Some points, one per row:
[ 0.96  0.31  1.67  0.96  1.01 -1.48  0.45 -0.09 -0.39 -2.16  0.23  2.06
  0.36 -0.67 -1.53  0.12]
[ 1.05  0.27  1.05  0.13  0.64 -0.2  -0.91  0.92 -0.67 -2.55 -0.54  1.37
 -0.22 -0.71 -0.23 -0.95]
[ 0.3  -0.53  0.43  0.85  0.52 -0.66  1.27 -0.3  -0.26 -0.38  0.27 -0.04
  0.74 -0.74 -0.48  0.56]
[ 1.43 -0.35 -3.57 -3.43 -1.17  0.59 -2.96 -0.53  0.59  4.91  2.12 -2.03
  0.55  0.05  1.95  0.36]
[-0.8  -0.13 -0.02  0.42  0.39  0.47  0.56 -0.7  -0.06 -0.15 -0.9  -0.04
 -1.08  0.22 -0.04  0.2 ]
[-1.57 -0.57 -0.55  0.42  0.17  0.19  1.04 -0.97  0.37  1.16 -0.58 -0.6
 -0.13  0.61 -0.7   1.01]
[ 1.34 -0.98 -0.28  0.18  0.46 -1.07  0.53 -0.81  0.71  1.4   2.34 -0.65
  1.98 -0.82 -0.21  1.53]
[ 2.12  1.    0.91 -0.01  0.17 -0.81 -0.95  1.58 -0.53 -2.52  0.01  1.25
  0.61 -0.93 -0.09 -1.52]
[-1.09  0.58  0.45  0.68  0.43  1.07  0.48 -0.02  0.3  -1.05 -1.64  0.27
 -1.69  0.78  0.32 -0.8 ]
[ 2.09  1.11  1.41 -0.01  0.62 -0.42 -1.39  1.95 -0.71 -2.06  1.18  1.1
  1.03 -0.75  0.45 -1.24]
[-1.94 -0.28 -0.35  0.52 -0.13  0.49  1.67 -1.43  0.43  1.54 -0.3  -0.59
 -0.68  0.84  0.22  1.33]
[-0.61 -0.39 -0.71 -0.17 -0.1   0.24  0.31 -0.41  0.19  1.16 -0.23 -0.46
 -0.05  0.41  0.5   0.22]
[ 0.01 -0.15  1.06  0.95  0.24 -0.54  0.12  0.45 -0.22 -1.31  0.28  0.6
  0.9  -0.74 -0.2   0.27]
[ 0.59  0.3  -0.59 -0.87 -0.23 -0.16 -0.34 -0.06  0.26  1.58  1.64 -0.29
  0.99  0.6   1.19  0.59]
[ 1.07 -0.28  1.18  0.5   0.16 -0.59  0.35  0.07 -0.16 -0.54  0.48  0.41
  0.32 -0.03 -0.44 -0.17]
[ 0.6   0.42  1.88  1.55  1.34 -1.32  0.96  0.69 -0.71 -1.63  0.81  1.3
  1.09 -0.95 -1.58  0.1 ]
[-0.55 -0.84  0.85  1.38  0.49 -0.91  1.66 -0.67 -0.06 -0.6   0.56  0.12
  1.04 -0.6  -1.71  1.24]
[-0.62 -0.2  -1.03 -0.56 -0.08  0.61 -0.56  0.08  0.2   0.9  -0.47 -0.11
 -0.43  0.56  0.77 -0.56]
[ 0.69  0.96  0.96  0.06 -0.29  0.64 -1.53  1.66  0.09 -2.46 -0.9   0.59
 -0.05  0.26  0.42 -2.1 ]
12 more points follow, each with its number after it:
[-1.68  1.25 -0.37 -0.22 -1.13  2.39 -1.17  1.1   0.14 -0.95 -2.96 -0.07
 -2.15  1.58  1.29 -2.05] 0
[-1.58  0.72 -0.67 -0.32 -1.11  1.42 -0.21 -0.1   0.21 -0.27 -1.79 -0.56
 -1.88  1.54  0.66 -1.05] 1
[-1.29 -0.03  0.34  0.89  0.07  0.39  0.89 -0.25  0.06 -1.21 -1.75  0.29
 -1.35 -0.09 -0.03 -0.9 ] 2
[ 0.3  -0.02  0.23  0.17 -0.07 -0.3  -0.22  0.63  0.1  -0.58  0.2  -0.53
  0.97  0.07 -0.54 -0.78] 3
[-0.31  0.09  0.57 -0.01 -0.08  0.25 -0.43  0.25 -0.26 -0.13 -0.43  0.12
 -0.28 -0.04 -0.31 -0.45] 4
[-2.59 -0.05 -0.14  0.79 -0.62  2.11  1.34 -0.7   0.63 -0.59 -3.25 -0.82
 -2.27  1.1   0.3   0.2 ] 5
[-1.76  1.18 -0.34 -0.18 -0.37  0.93 -1.12  0.83 -0.12 -0.86 -1.97 -0.41
 -1.49  0.68  0.72 -1.43] 6
[ 0.87  0.17 -1.2  -1.83 -0.5   0.17 -2.18  0.69 -0.16  1.49  1.04 -0.61
  0.88 -0.03  0.88 -0.51] 7
[-0.19 -0.33  0.27  0.29 -0.25 -0.4  -0.12  0.08  0.12  0.07  0.39  0.69
  0.52 -0.24 -0.12  0.34] 8
[-0.29  0.37 -1.6  -0.51 -1.16  1.72 -0.25 -0.17  1.13  0.93 -0.69 -0.73
 -0.88  2.    1.49 -1.23] 9
[ 1.15 -0.72  0.49  0.36  0.66 -1.41  1.34 -0.63 -0.03  1.3   1.77  0.38
  0.87 -0.98 -0.68  1.96] 10
[-1.22 -0.19  0.2   0.49  0.22  0.19  1.02 -0.38 -0.4  -0.45 -1.05  0.32
 -1.55  0.3  -0.36 -0.32] 11
Which of these numbered points is nearest to each point below, ignoring the 3 directions in which the first points spread most? Its number follows each.
[ 0.49  1.04 -0.09 -0.41 -0.36  0.57 -0.4   0.85 -0.18 -0.44 -0.13  0.03
 -0.85  0.16  0.46 -1.18] > 1
[-0.01 -0.37 -1.65 -1.02 -0.59  0.38 -0.14 -0.6   0.61  3.    0.51 -1.9
 -0.31  0.96  0.45  0.21] > 1
[ 0.47 -0.7  -1.03 -0.82  0.77 -1.    0.35 -1.01 -0.43  1.37  2.   -0.38
  0.66 -0.7   0.19  1.56] > 11
[-0.05 -0.74 -0.38  0.03 -0.21  0.03  0.83 -1.57  0.46  1.86  0.3  -0.44
 -0.02  0.4   0.04  1.55] > 10
[ 0.85  1.34  0.52 -0.5   0.18  0.09 -1.96  1.89 -0.22 -2.08 -0.6   1.22
  0.31 -0.36 -0.18 -1.65] > 7
[ 0.62 -0.09  0.54  0.26  0.58 -0.78  0.55 -0.6  -0.28 -0.49 -0.16  0.95
 -0.49 -1.09 -0.81  0.99] > 10
[ 0.15  0.59 -1.08 -0.94 -1.03  0.91 -1.2   0.95  0.27  1.07  0.48 -0.39
  0.38  0.53  1.34 -0.52] > 0
[ 1.83  0.07 -1.9  -2.06 -0.98  0.28 -1.96  0.59  0.58  3.26  2.03 -1.22
  1.5   0.29  1.32  0.32] > 0
[-1.95 -0.17 -0.21  0.79 -0.35  0.83  1.53 -0.78  0.02 -0.59 -2.34 -0.68
 -2.03  0.11 -0.2  -0.17] > 2
[ 1.33  0.56 -1.52 -2.42 -0.72  0.42 -2.83  1.    0.06  1.35  1.49 -0.48
  1.34  0.13  1.77 -0.66] > 7
[ 0.67  0.   -1.3  -0.85 -0.06  0.08 -1.13 -0.05  0.36  2.11  0.88 -1.5
  0.78  0.32  0.07 -0.13] > 3
[ 1.06  0.16 -0.67 -1.28 -0.62 -0.09 -2.27  0.82 -0.22  0.54  0.68 -0.43
  0.69  0.1   0.44 -0.54] > 7
[-0.43  0.96  0.01 -0.34 -0.3   1.43 -1.48  1.04  0.27 -0.95 -1.91 -0.32
 -1.12  0.76  0.28 -1.86] > 3
[-2.84 -0.37  0.43  1.3  -0.32  1.14  1.25 -0.86  0.13 -0.64 -2.32  0.27
 -1.72  0.66 -0.09  0.04] > 8
[ 0.34  0.31  0.07 -0.2  -0.54  0.58 -1.25  0.57 -0.16 -0.7  -0.6   0.65
 -0.41  0.11  0.46 -0.7 ] > 8
[ 0.18 -0.99 -0.58 -0.07  0.88 -1.16  0.53 -0.91 -0.25  1.01  1.08 -0.51
  0.54 -0.67 -0.97  1.27] > 11
[-0.69  0.27  0.7   0.22  0.14 -0.5   0.72 -0.24 -0.66 -1.11 -0.44  0.32
 -0.92 -0.53 -0.79  0.46] > 11
[-0.15 -0.01  0.84  0.   -0.23  0.16 -0.51  0.6  -0.34 -1.09 -1.13  0.58
 -0.75  0.11 -0.21 -0.81] > 4
[ 2.76  1.51  1.46 -0.09  0.12 -0.57 -1.36  2.39 -0.47 -2.3   0.75  1.9
  1.74 -0.69 -0.29 -0.98] > 0
[-0.79 -0.5  -0.64  0.4  -0.51  0.79  1.83 -1.11  0.73  1.59 -0.36 -1.33
 -0.55  0.54  0.05  0.96] > 5
[ 0.58 -0.01 -0.98 -1.23 -0.11 -0.58 -0.7  -0.25 -0.47  1.72  1.66 -0.94
  0.17 -0.59  0.21  0.99] > 11
[ 0.21  0.64 -1.18 -1.08 -0.88  1.25 -1.33  1.   -0.09  0.62  0.44 -0.57
  0.11  0.55  1.68 -0.65] > 0
[-2.34 -1.83  0.02  1.71  0.53 -0.75  3.4  -2.36  0.11  1.06 -1.09 -0.45
 -1.09  0.11 -1.87  2.35] > 11
[ 0.39 -0.42 -1.08 -0.37  0.07 -0.27  0.08 -0.33  0.58  1.11  0.8  -0.54
  0.25 -0.28  0.22  0.53] > 2
[ 1.23  1.06 -0.26 -0.72 -0.26  0.02 -1.68  1.55  0.17 -0.61  0.4   0.33
  0.95 -0.2   0.89 -1.38] > 0
[ 0.04 -0.33 -2.31 -1.1  -0.35  0.23  0.29 -0.75  0.66  3.33  1.22 -1.89
  0.3   0.03  0.93  0.67] > 2
[ 2.51 -0.4   0.47 -0.44  0.47 -1.59 -0.98  0.33 -0.4  -0.05  1.93  0.89
  1.27 -0.65 -0.79 -0.01] > 11
[ 0.85  0.02  1.19  0.92  0.08 -0.48  0.5   0.3   0.38 -1.4  -0.28  0.7
  0.24 -0.52 -0.73 -0.5 ] > 2
